(in the rows, 128 means zero)
The rows of M fall into 3 groups, and each row is roughly a mix of its group's hidden directions.
M, 106 rows:
[[ 96 124 140 184 108 130 154 116 138 146]
 [148 129 126 181 125 104 120 159 140 159]
 [129 142 119  78 156 149  93 135 119 100]
 [ 85 147 114 129 169 134 104 112 154 149]
 [100 154 148 132 126 136 121 145  76  96]
 [159 105 114 112 148 118  93 115  87 150]
 [108 108 114  82 124 145 145  88 111 109]
 [102 146 148 134 132 129 115 139  73  93]
 [ 99 143 132 169 109 113 163 118 153 155]
 [ 87 141 108 119 166 135 111 114 153 160]
 [150 116 135 119 148 153  72 118 105 150]
 [136  98 112  87 169 161 129 110 127 121]
 [144 104 112 118 131 128 134 118 184 168]
 [139  98 105 111 132 113 134 125 184 155]
 [110 133 121  76 119 146 152  87 122 113]
 [150 108 111 129 124 124 143 115 190 151]
 [170 111 144 133  94 119 151 144 107  93]
 [153 129 136 171 133 110 104 173 128 151]
 [ 91 148 137 146 114 142 175 132 160 116]
 [115 123 138  83 110 157 152  88 114 117]
 [128 161 135 124 112 135 115 159  79  95]
 [140 105 140 130 156 138  67 110 111 120]
 [156 136 133 177 140 114 105 160 144 152]
 [158 118 130 118 143 132  75 122  86 137]
 [172 107 146 129  89 123 144 157 113 105]
 [113 148 152 139  92 105 170 148 128 155]
 [124 124 124  92 182 156 100 119 136 126]
 [155 126 115  78 137 139 106 130 108  89]
 [108 108 121  98 127 158 139  85 113  93]
 [161 129 104  94 146 137  96 132 113  90]
 [152 109 140 109 145 119  67 126 111 142]
 [157 124 123  87 139 132  95 152  99 101]
 [102 129 113  73 128 136 140 102 115  96]
 [ 86 146 102 118 162 134 108 106 142 157]
 [173 103 144 140  93 114 150 151 116 110]
 [142 131 155 183 132 123 120 153 151 155]
 [111 150 143 144 130 137 123 130  70  93]
 [ 83 155 105 123 159 123 105 119 151 153]
 [149 119 143 111 143 123  71 127  92 143]
 [ 99 131 143 177 110 126 158 117 145 159]
 [ 92 123 139 167 123 111 161 117 159 152]
 [127 140 146 176  84 102 143 136 126 144]
 [129 150 149 156  93  88 161 140 118 139]
 [170 105 138 138  86 127 146 136 103 100]
 [163 111 119  74 147 135 106 127 116 108]
 [100 123 136 178 108 113 159 123 146 153]
 [163 144 137 169 128 110 128 146 161 160]
 [176 101 145 143  89 130 133 145 112 109]
 [121 147 136 170  99  83 154 135 131 140]
 [127 130 134 172  84  98 161 133 128 135]
 [155 115 130 124 120 123 126 119 190 161]
 [156 135 133 167 127  95 119 170 144 149]
 [109 148 129 128 131 138 131 139  59 112]
 [167 100 114 114 147 115  89 111 105 149]
 [ 85 142 116 121 174 144 111 107 152 139]
 [101 148 148 151 110 107 180 123 146 113]
 [ 95 152 134 130 104 123 175 152 156 114]
 [ 91 138 107 113 172 148 104 105 145 142]
 [148 131 130 189 134 108 118 152 156 130]
 [ 93 132 122  92 130 154 136  96 114  90]
 [101 135 130  76 129 148 140  99 119  95]
 [112 152 146 131 130 135 118 137  62 111]
 [ 89 147 114 134 171 124 118 100 144 158]
 [172 101 140 142  88 117 154 140 107 120]
 [149 121 116  80 145 135 100 136 107  90]
 [131 108 124 114 158 149  81 120  89 143]
 [108 119 131  80 112 149 155  89 114 116]
 [154 134  94  80 137 124 105 136 105 104]
 [147 124 105  82 145 133  97 138  99 100]
 [129 133 133 159  87  89 166 144 129 137]
 [137 135 131 165  78  93 144 140 119 144]
 [137 107 101  96 164 157 109 100 118 110]
 [146  97 108 129 132 102 146 106 178 146]
 [102 137 120 137 111 123 181 137 171 117]
 [ 87 145 111 129 171 139 100 109 153 126]
 [ 89 148 129 128 110 132 180 147 156 129]
 [157 105 118 113 148 132  70 126 106 127]
 [126 117 111  92 152 170  90 125 131 106]
 [139 101 135 125 159 136  72 107 105 132]
 [144 116 115  91 151 160  87 132 124  99]
 [132 154 134 185 126 108 121 160 148 143]
 [153 104 110 121 125 111 133 121 189 147]
 [156 112 128 107 145 128  87 120 100 170]
 [ 85 140 108 110 170 144 112 112 150 146]
 [150 124 117  83 136 130 104 142 104  84]
 [103 120 104  80 133 139 139  91 116 103]
 [144 125  93  83 137 118 105 141  98 101]
 [105 132 138 177 111 125 156 116 147 165]
 [137 145 139 180 115 107 124 165 134 156]
 [148 116 106  94 156 153  93 102 103 130]
 [ 83 154 109 116 161 131 100 127 155 139]
 [ 87 156 118 117 173 126 117 108 141 153]
 [147 128 111  89 148 137  93 140 104  91]
 [159 125 136 182 134 125 107 153 136 159]
 [152 127 124 180 133 114 103 163 126 154]
 [134 140 131 161  69 105 142 131 109 138]
 [ 86 142 109 121 176 135 118 102 148 138]
 [ 77 148 114 131 163 136 116 112 157 144]
 [138 108  98  88 163 153  98 120 129 113]
 [103 124 117  81 117 144 148  93 112 100]
 [147 111 139 102 144 115  73 130 104 152]
 [181 105 140 128  94 117 141 149 105 120]
 [100 161 153 147 124 145 141 129  80 108]
 [133  99 133 123 140 118 124 107 185 162]
 [148 103 112 120 127 108 137 119 187 152]
 [137 105 114  95 171 159 111 119 133  98]]
One row of each group comes first, with its name. Which group is each row after those in?
[112 159 129 146 101 147 167 145 155  99] : (124)
[129 110 103  94 165 161  92 117 134 127] : (119)
[133 151 127 177 125 100 124 161 144 158] : (107)

[154 125 149 174 129 117 105 172 127 144] : (107)
[124 156 133 137 123 143 126 137  63 104] : (124)
[147 141 118  87 142 120  95 161 107 100] : (107)
[ 90 127 142 161 121 120 161 111 156 159] : (107)
[104 115  90  87 139 137 123 102 103 102] : (107)
[114 146 108 122 101 109 178 158 143 109] : (124)
[126 134 130 171  80 105 158 125 120 109] : (119)
